In the rows, 128 means zero.
Each path below is one point turned by a fixed rotation once a step. After each direction that follows a path, write how fast that rotation turns it, in degrees each step (0 if it stays still).
Each turn is a multiple of 5 degrees from 10 to 175, or 0.
Each row of a path follows its step; steps can be skipped.
Path 1:
step 0: 127, 78, 171, 201, 91, 114, 131, 168, 164, 118, 183, 134, 127, 132, 133, 103, 82, 144, 117, 109, 157, 142, 149, 114, 166, 124, 141, 123, 120, 105, 123
step 1: 64, 76, 148, 150, 106, 109, 125, 159, 104, 149, 188, 154, 130, 130, 159, 122, 171, 161, 110, 116, 120, 164, 169, 133, 117, 104, 156, 118, 141, 103, 136
step 2: 77, 114, 81, 145, 154, 142, 151, 153, 103, 104, 183, 154, 85, 123, 162, 103, 160, 148, 144, 116, 72, 132, 141, 137, 143, 162, 116, 137, 106, 86, 119
step 3: 102, 86, 132, 160, 184, 126, 172, 163, 166, 119, 147, 125, 78, 123, 142, 134, 70, 175, 158, 113, 139, 114, 137, 151, 150, 171, 131, 130, 109, 111, 116
step 4: 116, 111, 186, 151, 109, 108, 148, 180, 173, 137, 191, 147, 111, 113, 150, 87, 85, 143, 146, 120, 158, 138, 143, 112, 136, 125, 151, 102, 159, 101, 161
step 5: 98, 73, 121, 136, 104, 130, 145, 193, 90, 118, 185, 163, 133, 88, 153, 96, 153, 132, 112, 125, 130, 153, 151, 160, 139, 77, 142, 128, 137, 103, 133
step 6: 79, 104, 126, 132, 169, 155, 164, 167, 84, 119, 129, 150, 72, 101, 189, 103, 156, 147, 129, 112, 106, 129, 160, 129, 107, 154, 128, 137, 104, 108, 98
step 7: 99, 123, 162, 136, 177, 126, 179, 129, 141, 117, 156, 140, 71, 67, 124, 111, 93, 165, 184, 128, 130, 109, 134, 139, 161, 165, 116, 120, 118, 115, 140
step 8: 146, 104, 146, 157, 113, 126, 147, 176, 139, 137, 174, 162, 115, 86, 130, 69, 69, 164, 123, 136, 186, 128, 148, 142, 143, 137, 145, 119, 154, 150, 146
step 9: 125, 108, 149, 120, 97, 141, 144, 176, 94, 124, 160, 144, 93, 89, 180, 108, 184, 156, 111, 106, 168, 144, 159, 152, 132, 85, 154, 106, 159, 122, 131
step 10: 92, 124, 134, 150, 122, 159, 173, 140, 76, 88, 138, 157, 73, 81, 150, 97, 166, 142, 159, 125, 100, 116, 150, 121, 143, 121, 126, 142, 102, 133, 74
129, 115, 133, 121, 138, 121, 131, 119, 128, 124, 128, 111, 132, 113, 120, 151, 140, 133, 124, 117, 137, 133, 126, 154, 149, 117, 121, 122, 124, 115, 140 | 170
126, 117, 125, 122, 142, 131, 104, 109, 118, 130, 127, 138, 114, 118, 122, 132, 122, 134, 133, 139, 118, 150, 141, 126, 123, 147, 115, 141, 135, 122, 130 | 80
114, 139, 153, 131, 114, 100, 126, 124, 122, 125, 122, 121, 133, 129, 116, 117, 101, 133, 127, 131, 137, 134, 127, 132, 131, 135, 134, 137, 121, 125, 138 | 95
138, 136, 136, 129, 145, 149, 118, 128, 127, 120, 141, 136, 137, 141, 127, 132, 106, 135, 142, 105, 142, 127, 115, 133, 132, 130, 130, 134, 144, 133, 135 | 85
149, 123, 121, 123, 143, 119, 149, 113, 136, 140, 132, 129, 108, 140, 123, 121, 118, 129, 125, 135, 120, 120, 119, 136, 135, 144, 141, 121, 121, 137, 143 | 85
Path 2:
step 0: 109, 88, 154, 168, 132, 129, 137, 83, 154, 149, 80, 135, 161, 142, 139, 117, 153, 153, 132, 132, 156, 132, 117, 159, 134, 176, 203, 164, 109, 123, 181
step 1: 135, 132, 108, 127, 162, 61, 82, 109, 84, 135, 74, 76, 154, 131, 105, 167, 135, 206, 117, 134, 138, 129, 160, 146, 133, 132, 136, 140, 112, 132, 132
step 2: 143, 183, 92, 83, 152, 168, 129, 147, 112, 121, 117, 110, 160, 109, 145, 152, 111, 168, 121, 122, 68, 102, 118, 138, 97, 180, 158, 172, 144, 152, 163
step 3: 102, 124, 118, 166, 142, 158, 159, 139, 70, 130, 129, 80, 120, 131, 152, 167, 175, 138, 145, 161, 97, 147, 65, 104, 116, 115, 91, 154, 113, 154, 171
step 4: 67, 148, 121, 179, 94, 152, 108, 70, 121, 108, 78, 124, 147, 140, 128, 108, 146, 116, 158, 144, 139, 128, 96, 106, 138, 169, 189, 122, 126, 139, 174
step 5: 110, 80, 108, 129, 140, 110, 82, 98, 95, 120, 133, 81, 130, 147, 100, 168, 172, 187, 147, 148, 158, 93, 147, 163, 100, 131, 189, 110, 121, 129, 118
step 6: 131, 175, 136, 91, 151, 147, 70, 144, 108, 115, 123, 161, 146, 123, 119, 140, 132, 191, 158, 126, 62, 149, 145, 165, 104, 124, 173, 158, 112, 135, 167
step 7: 139, 146, 105, 110, 109, 146, 177, 110, 73, 189, 113, 96, 112, 121, 146, 144, 183, 134, 128, 155, 71, 139, 111, 124, 95, 99, 137, 164, 84, 142, 146
step 8: 43, 125, 112, 169, 93, 128, 186, 114, 150, 109, 72, 112, 171, 122, 134, 102, 153, 156, 148, 120, 99, 144, 109, 141, 139, 131, 152, 145, 118, 139, 170
step 9: 108, 114, 127, 144, 140, 88, 118, 95, 97, 138, 93, 100, 110, 123, 107, 138, 185, 193, 95, 149, 158, 124, 95, 160, 130, 166, 178, 129, 179, 105, 125
step 10: 160, 160, 129, 148, 140, 113, 99, 169, 84, 110, 116, 106, 143, 121, 101, 147, 123, 183, 182, 118, 76, 118, 176, 132, 128, 171, 175, 144, 162, 142, 154
120, 130, 139, 137, 135, 137, 118, 134, 134, 146, 127, 108, 138, 147, 127, 114, 123, 141, 113, 143, 109, 116, 128, 119, 129, 115, 137, 122, 135, 121, 136 | 0
143, 118, 129, 114, 131, 137, 110, 126, 121, 138, 114, 123, 132, 138, 136, 135, 120, 137, 144, 109, 118, 133, 139, 133, 125, 140, 119, 121, 126, 101, 120 | 80
117, 127, 144, 108, 144, 115, 118, 135, 131, 134, 128, 124, 122, 110, 102, 139, 119, 135, 127, 135, 134, 122, 141, 130, 134, 144, 139, 115, 128, 135, 128 | 85
122, 126, 107, 127, 121, 104, 123, 122, 131, 113, 123, 130, 146, 147, 121, 126, 123, 137, 110, 126, 143, 122, 121, 141, 124, 131, 135, 111, 126, 117, 122 | 90
130, 114, 138, 125, 122, 117, 150, 146, 129, 122, 139, 117, 130, 141, 148, 135, 130, 119, 134, 137, 129, 121, 147, 128, 109, 143, 142, 126, 124, 124, 136 | 145
120, 135, 132, 139, 127, 135, 129, 142, 111, 128, 142, 117, 133, 132, 123, 126, 131, 116, 145, 126, 134, 135, 107, 134, 144, 140, 140, 115, 147, 120, 112 | 65
138, 125, 135, 131, 114, 113, 154, 136, 131, 142, 122, 139, 119, 123, 113, 110, 141, 144, 126, 115, 115, 134, 135, 141, 134, 123, 134, 126, 138, 119, 126 | 35
139, 115, 120, 113, 116, 134, 130, 126, 128, 145, 137, 127, 120, 137, 133, 147, 149, 141, 115, 147, 139, 125, 120, 121, 148, 132, 125, 130, 127, 127, 116 | 170
Path 3:
step 0: 168, 160, 117, 99, 155, 135, 161, 146, 113, 127, 143, 111, 152, 129, 154, 112, 155, 149, 160, 108, 141, 129, 84, 106, 42, 122, 169, 147, 147, 102, 193
step 1: 166, 210, 160, 162, 117, 58, 119, 156, 115, 147, 135, 135, 144, 144, 134, 132, 154, 150, 113, 110, 116, 65, 69, 132, 121, 156, 132, 132, 143, 128, 136
step 2: 151, 167, 113, 145, 132, 151, 106, 111, 130, 132, 151, 145, 153, 114, 180, 173, 122, 195, 127, 73, 138, 151, 78, 142, 87, 178, 135, 106, 110, 117, 85
step 3: 148, 194, 86, 162, 127, 132, 137, 89, 132, 116, 148, 136, 98, 141, 142, 116, 181, 99, 149, 56, 162, 118, 107, 135, 76, 91, 111, 154, 127, 108, 119
step 4: 101, 197, 101, 99, 145, 63, 159, 124, 126, 83, 116, 112, 126, 100, 161, 113, 121, 168, 80, 111, 170, 123, 76, 138, 110, 126, 103, 130, 157, 113, 137
step 5: 94, 165, 104, 142, 134, 116, 139, 118, 109, 131, 207, 122, 164, 109, 120, 214, 145, 159, 149, 107, 114, 116, 79, 144, 116, 109, 111, 118, 159, 105, 159
step 6: 123, 211, 130, 129, 128, 157, 125, 67, 89, 98, 186, 142, 137, 125, 166, 96, 173, 159, 116, 116, 96, 107, 104, 106, 154, 119, 109, 124, 100, 137, 117
step 7: 133, 140, 136, 153, 161, 147, 168, 111, 101, 73, 127, 74, 140, 156, 160, 119, 126, 181, 146, 116, 136, 149, 48, 145, 103, 80, 130, 162, 137, 141, 109
step 8: 106, 187, 141, 148, 113, 100, 153, 129, 142, 121, 148, 88, 109, 162, 170, 166, 121, 168, 139, 144, 112, 46, 133, 139, 76, 89, 97, 130, 111, 107, 136
step 9: 109, 202, 88, 127, 131, 126, 147, 141, 143, 91, 144, 101, 175, 119, 149, 143, 159, 155, 119, 153, 82, 146, 104, 109, 81, 133, 171, 75, 96, 136, 101
step 10: 176, 128, 118, 175, 129, 119, 175, 130, 119, 96, 174, 113, 139, 134, 111, 101, 191, 161, 154, 109, 145, 101, 80, 157, 113, 109, 133, 88, 74, 108, 148
129, 123, 135, 114, 152, 137, 127, 126, 126, 115, 139, 114, 135, 131, 137, 134, 133, 127, 132, 137, 107, 121, 133, 124, 138, 134, 112, 155, 136, 138, 138 | 45
123, 140, 125, 111, 137, 132, 144, 148, 118, 131, 122, 130, 119, 150, 133, 137, 114, 117, 109, 130, 140, 130, 135, 132, 119, 112, 132, 140, 124, 118, 137 | 90
128, 132, 131, 119, 146, 144, 134, 116, 151, 127, 116, 139, 134, 135, 120, 123, 151, 130, 129, 123, 144, 125, 123, 106, 136, 116, 140, 127, 120, 131, 132 | 110
120, 126, 103, 124, 127, 115, 130, 129, 150, 108, 127, 105, 120, 117, 120, 136, 137, 116, 122, 128, 136, 131, 141, 126, 115, 136, 119, 123, 118, 128, 134 | 70
137, 124, 127, 138, 140, 101, 140, 131, 107, 123, 115, 116, 122, 137, 127, 109, 145, 133, 128, 126, 139, 139, 128, 132, 139, 129, 131, 127, 133, 146, 136 | 115
136, 98, 121, 128, 131, 135, 136, 126, 128, 129, 143, 125, 136, 138, 132, 144, 125, 142, 151, 116, 144, 133, 132, 139, 119, 123, 133, 122, 133, 123, 146 | 145
